(in the rows, 128 means zero)
A single turn carries every row of the set below to another of its rows. Some are shown first; where does it send the rows asked next?
Fis: [121 117 149 114 107  97 127 127 178 134 142 134 149 139 110 134 113 117
 159 100 116 108 137 157]
Kibot: [161 152 148  85 126 130 121 123 100 145 113  98 127 126 133 118 133 147
 179 136 137 129 139 104]
mudut: [127 130 142 131 155 115 149 122 124 166 127 135 123 106  99 142 128 128
 124 156  86 158 121 135]
ridak: [116 146 128 117 123 128 104 156 138 105 146 155 150 140 170 115 131 108
 125 122 110 148  84 113]
balum: [138 110 121 150 138 157 109 159 132 145 111 161 139 149  88 116 165 128
 140 136 124 124 133 123]
bam: [145  85 147 157 108  88 127 138 135 114 129 135 133 104 114 148 116 112
 127 159 115 129 154  95]
nuzib: [149 134  96 119 128 130 102 123 124 118 144 155 111 124 155 136 166 131
 120 139  73 143 117  88]
lig: [142 117 144 119 156 125 135 149 144 112 150 125 150 174 115 174 143 101
 107 166 121 122 112 133]
kiz: [147 118 102 111 136 142 126 114 131  85  96 102 141 154 156 130 154 145
  94 136 118 105 108 135]
sifi: [173  94 128 116 136 123 101 110 149 109 141 144 159 139 138 130 122 119
 124 176 171 122 127  90]
bapo: [138 103 114 120 124 122 125 105 127 119 121 139 128  93 144 114  61 134
 111 152 140 126 132 129]
Zim: [136 140  92 119 160 122 127  87 103 147 141 105 137 141 135 128 109  92
 115 168 136 115  97 135]
tiva: [140 135 118  80 104 117 128 108 136 152  99 100 138 104 154 144 139 153
 154 135 138 133 104 117]
Vel: [137 115 160 101 111 119 137 138 134 121 143 117 124 166 127 112 120 145
 163 116 129 127 156 167]
Bota: [120 154  86 138 123 105  97 128 131 115 137 162 114 148 133  97 136  89
 105 126 105 122 137 124]
fepe: [160 123  80 119 122 136 105 128 136 136 136 125 124 131 118 166 151 107
 154 139 146  70 155 124]
gubez: [168 133 119 128 136 126 123 124 107 108 150  94 122 134 138 134 146 112
 170 131 133  79 172 141]
Gadok: [125 123 131 144 131 118 117  97 113 133 125 110 155 125 121 103 107 108
 153 104  78 107  94 107]

fepe -> Fis
kiz -> balum
And these:
ridak -> nuzib
bapo -> sifi
lig -> mudut
Kibot -> gubez

A single turn carries every row of the set below to another of its rows. Some are shown first; where does it send the rows asked next?
neto: [110 146 130 120 134  73 102 168  99 139 147 160 168 122  99 149 190 185
  62 166 124  77 154]
dedo: [ 92 142 109 112 127  73 116 166 100 166 146 167 170 127 105 141 183 193
  70 163 126  84 139]
lupu: [ 96 150 131 129 118 110 108 170  90 143 145 195 167 125  86 145 166 175
  45 170  86 101 144]
zopes: [ 87 166 140 123 175  85 139 166  98 111 115 155 176 131  95 177 178 136
  45 154 111 130 121]
Lazot: [ 75 170 163 117 177  65 127 163 110 120 119 162 154 124  91 177 186 144
  68 165 107  95 142]
tutal: [ 83  89 173 120 177  86 119 181 175 113 139 153 201 103 102 134 149 121
 106 149  97 117 122]
duvib: [ 98 153 118 140 135 108 112 167  75 128 130 157 199 133 100 171 166 188
  55 175 120  95 125]
Mev: [ 85 158 153 116 153  87 148 154 110 105 130 181 154 126 100 176 165 134
  57 163  87 121 151]
Ket: [106  79 152 153 152 117 104 179 123 128 112 142 181 100 116 124 120 138
 108 162 114  93  89]
kelik: [ 66 107 162 117 163  57 139 160 152 167 152 129 201 106 125 143 125 155
 101 164  86 107  82]
Vokir: [ 69  96 174 132 185  94 117 181 164 109 127 144 217 107 103 152 141 130
 112 159 101 109 108]
Fitu: [ 99  81 162 149 147 116  98 182 129 138 117 161 164  95 106 112 122 133
 106 162  97  89  95]
kamun: [ 64 110 158 122 160  71 140 164 147 171 150 137 205 108 118 138 120 148
  87 160  77 122  70]
tek: [110  78 157 145 156  98  96 184 133 138 118 143 166  95 111 111 136 136
 109 156 118  84  97]
buri: [ 77 146 113 119 115 103 121 167  93 168 143 195 170 129  95 141 162 187
  60 170  95  96 132]
Fibe: [ 69  98 173 130 180 105 114 188 166 119 130 161 209 105  90 136 141 119
  95 152  84 125 103]
gevo: [ 72 103 160 113 153  61 143 160 157 170 159 142 192 104 122 131 124 146
  90 158  75 119  88]
sevek: [ 83 146 101 126 126 101 127 162  82 154 133 164 194 135 110 161 161 197
  67 173 123  95 121]

duvib -> neto
tek -> Fitu
kamun -> kelik
And these:
buri -> sevek
Lazot -> Mev
tutal -> Fibe

A single turn carries every row of the set below to another of its rows. Some are shown first; where does it send the rows asked next?
laras: [136 128 134 152 100 147 156 165 167 138 138 119 109  84  56 123 128 107
 121 130 101 133 165 152 146 185 153 123 141 145 112 104 143]
silav: [ 77 134 127 100 105 128 140 180 168 132 141 128  92 101 159 126 122 104
 116 146 139 130 121  81 157 176 148 129 111 158  94  88 151]
kipi: [152 110 122 129 113 140 143 167 168 147 138 149 149 116  60 140 116 103
 121 134 166  93 124  73 155 103 144 134 157 140 104  96 116]
nenu: [186 107 134 140 115 124  95 141 158 155 190 112 145  70 108 156 132  79
 168 125 147 152 134 100 148 157 132 135 147 153  89 107 125]
namut: [197 104 155 148 116 118  81 148 167 166 156 116 155  76  93 137 138  85
 133 151 131 163 126  99 144 153 146 125 135 148 115  97 109]
mis: [170 135 126 102 138 167  55 180 141 138 158  88 110  90 143 110 116 107
 102 133 154 123 160 101 152 193 148 121 144 138 116  87 113]
Vik: [ 72 111 129 108 120 150  69 163 159 144 156 102 129  94 115 129 114 114
 103 145 148 106 137 107 149 183 151 134 167 161  75  84  66]
Pekag: [ 75 112 133 110 120 148  68 164 158 146 153 104 132  92 112 127 115 113
  98 149 146 106 137 106 147 183 153 132 166 159  79  82  64]
Neb: [ 79 132 133 102 105 128 136 183 175 134 132 126  92 105 155 118 122 108
 107 153 133 136 118  83 157 174 153 126 107 157 100  85 145]
Sefib: [170 133 127 103 139 169  54 182 147 135 153  84 109  94 142 107 116 111
  99 134 151 127 157 104 154 192 149 121 141 140 116  86 112]
Memi: [145 107 112 126 114 146 149 169 178 133 149 139 141 122  65 143 111 110
 136 122 166  97 125  78 160 103 140 137 160 146  92 102 122]
Fon: [ 86 138 139 103 105 121 132 178 158 149 127 139 102  95 153 120 126  97
  96 163 138 127 121  75 151 175 153 126 108 150 109  81 143]
vogip: [180  99 132 141 117 130  97 146 180 140 189  97 135  84 106 149 129  94
 174 118 139 167 129 108 155 155 134 134 143 162  83 110 123]
viv: [165 131 122 102 139 170  58 182 151 127 162  79 105  96 145 109 114 114
 111 126 152 127 158 105 156 192 145 122 143 143 109  88 114]
kof: [176 114 135 120 119 152 165 152 204 139 122 119 130 132 121 120 140 108
 147 154  97 123 114  58 152 185 158 117 160 151  78  90 118]
Nofid: [167 135 122 101 138 168  57 178 140 137 163  87 109  88 146 113 115 105
 108 129 157 120 161 101 154 194 145 123 146 139 112  88 116]
vek: [167 131 125 103 138 170  55 183 152 130 155  80 106  98 143 106 114 113
 104 130 150 129 158 105 155 192 149 120 141 143 113  86 113]
Gar: [ 79 139 128  99 104 125 140 176 156 140 145 135  94  94 161 129 123  96
 114 149 145 123 124  77 155 178 147 130 113 153  94  87 150]
mibut: [140 135 135 152  98 142 155 161 149 150 139 131 115  73  58 128 131  96
 117 135 108 121 167 145 140 187 152 124 144 139 116 103 145]
pud: [165 134 120 101 138 169  58 179 145 132 165  83 106  92 147 113 114 109
 112 126 155 122 160 104 155 194 144 123 145 142 108  89 116]
Vemu: [179 126 132 117 116 145 166 142 170 158 137 138 139 111 127 134 144  86
 150 153 114  99 122  48 144 190 152 122 170 142  77  90 123]
Dizif: [137 135 130 150  99 143 158 159 147 148 148 129 113  72  61 133 130  94
 127 128 112 119 170 145 142 189 148 127 147 141 109 106 149]
fet: [ 73 110 131 109 120 149  68 164 161 143 154 101 130  94 114 127 114 115
 101 146 146 108 137 107 149 183 152 132 165 160  75  83  65]
sib: [133 132 126 149  99 146 161 161 156 141 151 123 108  76  62 133 126 100
 134 123 111 124 169 149 145 188 147 128 147 144 103 109 149]
Fules: [184  93 141 146 118 130  91 154 196 136 170  92 136  94  98 136 129 105
 159 129 126 180 124 112 156 150 140 127 135 164  95 105 116]
tirep: [ 73 111 131 110 119 149  67 164 161 144 153 102 131  94 113 126 114 114
  99 147 145 108 136 107 148 182 153 132 165 159  78  83  65]
dup: [173 122 125 115 117 150 171 144 181 146 145 128 131 117 130 136 140  93
 162 143 113 105 122  52 149 190 149 124 170 148  67  93 126]
begur: [182 118 143 123 118 147 160 151 193 152 116 129 138 126 118 118 145 101
 134 164  98 117 114  54 147 185 161 115 160 144  88  85 114]
kez: [ 83 141 134 101 104 121 135 176 151 148 136 140 100  91 158 126 125  93
 105 156 144 121 123  74 150 177 149 129 111 150 103  83 147]
Molit: [184 123 140 120 117 143 161 146 176 160 122 138 143 116 120 125 145  90
 136 164 106 106 119  49 144 189 158 118 165 141  87  86 116]
Zedo: [194  95 152 149 118 125  83 154 189 149 153 101 146  90  91 131 134 100
 139 145 123 177 122 108 150 149 146 122 131 155 110  99 109]
Peza: [149 103 121 131 116 145 143 173 188 134 132 138 143 129  59 132 113 117
 122 133 157 106 119  80 160 100 147 131 152 147 103  97 114]
gobu: [ 84 134 138 103 105 124 133 182 169 140 124 132  97 103 152 116 125 105
  97 162 133 134 117  80 153 173 154 126 105 153 107  82 142]
Gubuk: [152 107 124 131 114 141 141 171 178 143 130 145 149 121  58 133 116 110
 116 138 159 100 122  76 157 102 148 131 154 143 108  94 112]
minup: [ 74 112 130 109 120 148  68 163 156 145 156 104 131  91 115 129 115 112
 102 145 148 105 137 107 148 184 151 132 168 159  76  83  66]
Rubek: [194 110 146 144 115 117  86 143 150 170 175 121 154  66 100 148 137  75
 147 141 143 150 132  95 142 156 138 131 142 146 105 101 117]
gigo: [ 74 113 131 109 119 148  67 163 156 147 155 104 133  92 113 128 114 111
 100 147 147 104 137 106 147 183 152 133 168 158  78  83  64]
Fega: [146 103 114 128 115 147 148 171 188 128 141 134 139 128  62 137 112 117
 132 126 161 104 121  81 162 101 143 134 156 149  94 100 118]
Korep: [148 110 115 126 113 142 147 167 168 142 147 147 145 116  65 144 114 104
 131 128 169  91 126  73 157 105 141 137 160 142  96  99 119]
Bufak: [138 131 137 153 100 143 154 164 159 145 134 126 113  78  56 122 131 102
 114 136 103 129 164 148 142 185 154 123 141 141 118 103 142]
zuf: [134 128 129 150 100 148 159 164 165 134 146 118 107  83  60 127 128 106
 130 124 105 130 166 152 147 187 149 126 144 146 106 107 148]
zel: [172 116 126 117 118 154 169 149 196 136 137 119 127 129 127 129 137 104
 160 142 104 116 117  58 153 188 152 122 167 152  68  94 123]

Neb -> silav
Fules -> vogip
And these:
begur -> kof
vek -> viv
Memi -> Korep
Dizif -> mibut

A single turn carries every row of the set below to another of its rows. Some are shown first; where does it send the rows asked next?
mor: [ 74 137 159 170 173 133  84 144 141 156 102 141  96 162 153 107 114 120
 159 100 120  96 141 128  90 102 171 131  79 147 138  97]
bot: [106 153 165 151 146 163 119  97 148 124 107 164 112 145 127 108 120 113
 162  55 139 142 126  92  72 134 112 143  69 128  80  93]
nezi: [126 134 134 138 110 134  93  88 110 130  82 134 164 152 132 101 104 126
 151  85 149 158 101 134 142 100 173 114  86 143 126 143]
Gasu: [102 152 153 156 154 159 137  93 141 120 110 157 106 149 129 109 124 115
 153  70 145 147 115  92  84 134 103 137  87 120  85  92]
sedu: [142 126 138 136 120 179  85 104 126 120 118 180 117 138 170 101 105 102
 130  89 150 148 183 141  45 109 184 156  75 104 105 111]
vame: [146 121 155 188 163 132  92 122 114 104 144 110 145 155 147 113 116  76
 130  63 137 140 117 153 102 136 201 152 114 100  75  91]
Kov: [139 143 174 135 131 166  81  89  93  97 135 122 142 147 125 110 143  81
 139  69 130 128 109 153 134 106 180 155 107 133 100 129]
funis: [142 126 128 144 117 167  93 111 110 111 116 173 124 138 181 109 108 102
 127  87 158 140 196 153  56 114 177 141  75 104  98 106]
geru: [123 133 138 132 120 123 115  73 105 148  89 143 168 175 127  96 120 127
 143  76 155 146 112 149 127  99 160 123  99 147 136 136]
Fiza: [ 93 122 141 190 165 120  85 136 148 138 123 124 105 150 149  75 105 116
 120  66 148 124 134 133  99 147 202 166  91  90 122  91]
Fofol: [139 131 106 145 131 146  84  91  93 111 115 130 124 108 171 127 101 104
 108  74 153 125 186 157  72 122 164 144 105 132 136 130]
Belu: [ 73 122 136 194 159 121  78 147 149 115 122 139  99 153 150  93 110 115
 116  74 133 128 125 127  90 132 203 151  91 107 105  81]
Bikog: [110 138 175 166 178 135  84 131 153 161 112 140  95 155 150  96 113 127
 151  98 130  83 146 130  82  97 174 140  75 130 152 111]
fimu: [139 134 102 164 150 133 101  80 100 123 104 109 137 105 142 147 100 104
 136  53 154 112 156 141  86 135 137 136 123 126 141 120]
Zoz: [144 153 155 142 120 158  69  97 103  79 121 122 150 139 130  97 113  89
 141  67 128 128 110 153 132  96 190 148  92 139  94 139]
feg: [149 119 103 146 123 149  80  90 105 118 108 141 134 112 166 122  98 104
 122  69 156 128 186 154  62 126 180 152 100 115 138 125]
serab: [116 150 126 166 163 143 128  84 116 122 102 119 120 124 122 134 117 105
 157  54 147 114 123 113 100 137  96 138 117 131 118 106]
tuno: [156 132 163 182 162 150  67  99 135  83 129 121 141 148 135 115 103 100
 121  55 133 147 128 163 105 124 206 151 103  93  76  96]
ziga: [136 132 149 191 151 137  73 129 126  77 139 125 139 148 146 114 105  81
 122  68 132 134 112 148  94 113 206 143 102 106  65  96]
vala: [125 122 145 135 108 143  95  81 114 132  92 150 149 155 120 108 136 128
 134  91 159 159  93 129 140  99 168 120  97 126 135 137]
Temo: [120 127 152 166 153 126 103 118 124 169  83 140 149 169 151 133 101 124
 175 110 136 135 120 133 104  89 157  91  83 153 131 116]
tun: [107 119 146 167 160 124 110 102 119 185 112 147 140 181 145 120 124 120
 154 100 146 128 120 134  84  85 146  91  88 143 141 116]
vad: [112 145 156 146 120 174 106 110 139 125 113 191 118 152 156  98 113 111
 147  73 159 158 161 116  61 122 157 140  57  96  75  91]
lokom: [125 142 130 175 163 146 118  92 130 121  92 129 126 126 117 132 111 102
 157  59 140 128 116 107  86 135  87 140 108 143 107 102]
Fomoz: [ 88 114 149 184 180 150  77 131 144 156 129 142  84 165 148  94 133 114
 145  96 125 102 136 130  80 105 155 123  73 126 142  99]
ruvu: [155 154 163 138 131 157  84  75 106  97 105 129 162 158 120 101 113 100
 142  59 141 130 127 173 135 102 183 159 108 128 104 128]
zorul: [148 114 163 167 155 124 104 108 139 161  91 154 145 169 144 133 118 134
 154 117 146 129 116 128  91  80 158  91  85 132 136 118]
Ruv: [105 107 145 193 171 144  64 124 156 108 130 131  90 149 145  88 118 121
 113  67 127 134 128 134  90 140 196 149  80  94 110  85]
bebep: [128 137  98 173 152 138  96  83 107 121  98 113 133 101 135 138  96 102
 123  63 158 129 143 134  92 131 118 140 125 134 140 125]
vikep: [121 141 163 146 137 179 115 104 145 122 121 187 109 155 153 100 115 110
 142  89 149 165 146 107  53 115 147 143  69 103  74  94]

Gasu -> serab
Temo -> nezi
And these:
zorul -> vala
ruvu -> tuno
bebep -> Fofol

A single turn carries every row of the set below to another of its rows. Some are shown first; where does it send the rows asked next?
Ludi: [127  93 125 126 165 102 161 105 133 113 148 137 135 169 161 110 120]
Biv: [119  98 137 144 170 104 139 114  75 138 100 144 104 105 149 173 158]
Vizor: [139 122 123 138 130  86 120 144  76 118 121 103  97 130 136 164 129]
nedom: [160 114  95 135 155  70 168 125 108 124 115 174 116 138 204 144 132]
zozed: [127 113 105 129 171 100 189  99  73 128 114 131 107  99 178 166 123]
tedi: [152  99  93 110 140 119 161 142  90 127 149 122  85 182 166 158 140]
poza: [164 105 107 123  98 140 185 141 110 140 115 140  95 121 143 122 105]
lini: [100  90 105 120 158 123 143 139  75 139 140 146  71 119 177 120 129]
Sar: [157  87 165  90 145 138 151 111 125 135  98 143 118 107 157 119 121]
figip: [156 121 106 119 101 143 185 149 120 134 117 142  97 120 151 128 110]
Zaluz: [152 103  98 105 175 112 103 136 114 144 108 147 103 149 177 181 139]
kesus: [129  53 131 127 174 126 154 135 112 152 122 123 124 160 181 142 129]
Pevek: [141 123 153 150 159 103 160 137  60 150 124 128 114 146 162 120 133]
Kene: [132 118 104 124 142 140  97 111  75 146 142 124  98 138 170 120 141]
mulur: [149  92 170  95 138 144 157 115 137 129 104 143 117 115 160 121 126]
Zaviz: [160  80 103 139 126 105 162  96 101  85 117 140 136 142 180 162 142]
dukiz: [140 100 139 146 141  76 143 117 109  98 109 122 101 128 164 171  87]
ruru: [153 132 112 101 127 106 130 107 148 155 108 126  92  93 154 154 149]
sut: [129 110  77 132 181 113 130 103 135 137 118 161 145 130 165 145 129]
Gitib: [147  93 175 102 144 144 165 112 123 130  97 148 114 114 167 123 128]
lemu: [136 122  75 106 151 111 152 128 109  81 136 153 113 153 150 148 111]
Luku: [154 101 109 109 155  77 142 121 109 111 124 109 153 127 202 130 127]
zaz: [163 129 106  92 128 101 137 110 140 160 113 138  84  98 149 141 141]
rino: [172 145 134 143 153 100 143  88  82 142 124 120 129 148 181 141 114]
Mav: [117  79 133 147 135 120  99 120 104 126 127 153  77 142 164 136 124]
Pup: [157 127 107 125 100 135 181 153 109 138 117 133  94 124 155 125 106]
nivu: [157 136 110  95 128 111 136 113 153 159 112 134  96  99 156 145 147]

Zaviz -> Luku
Biv -> Vizor
And these:
Sar -> zaz
zozed -> dukiz
ruru -> Pup
nivu -> figip
kesus -> Zaluz
Ludi -> sut
Kene -> lini

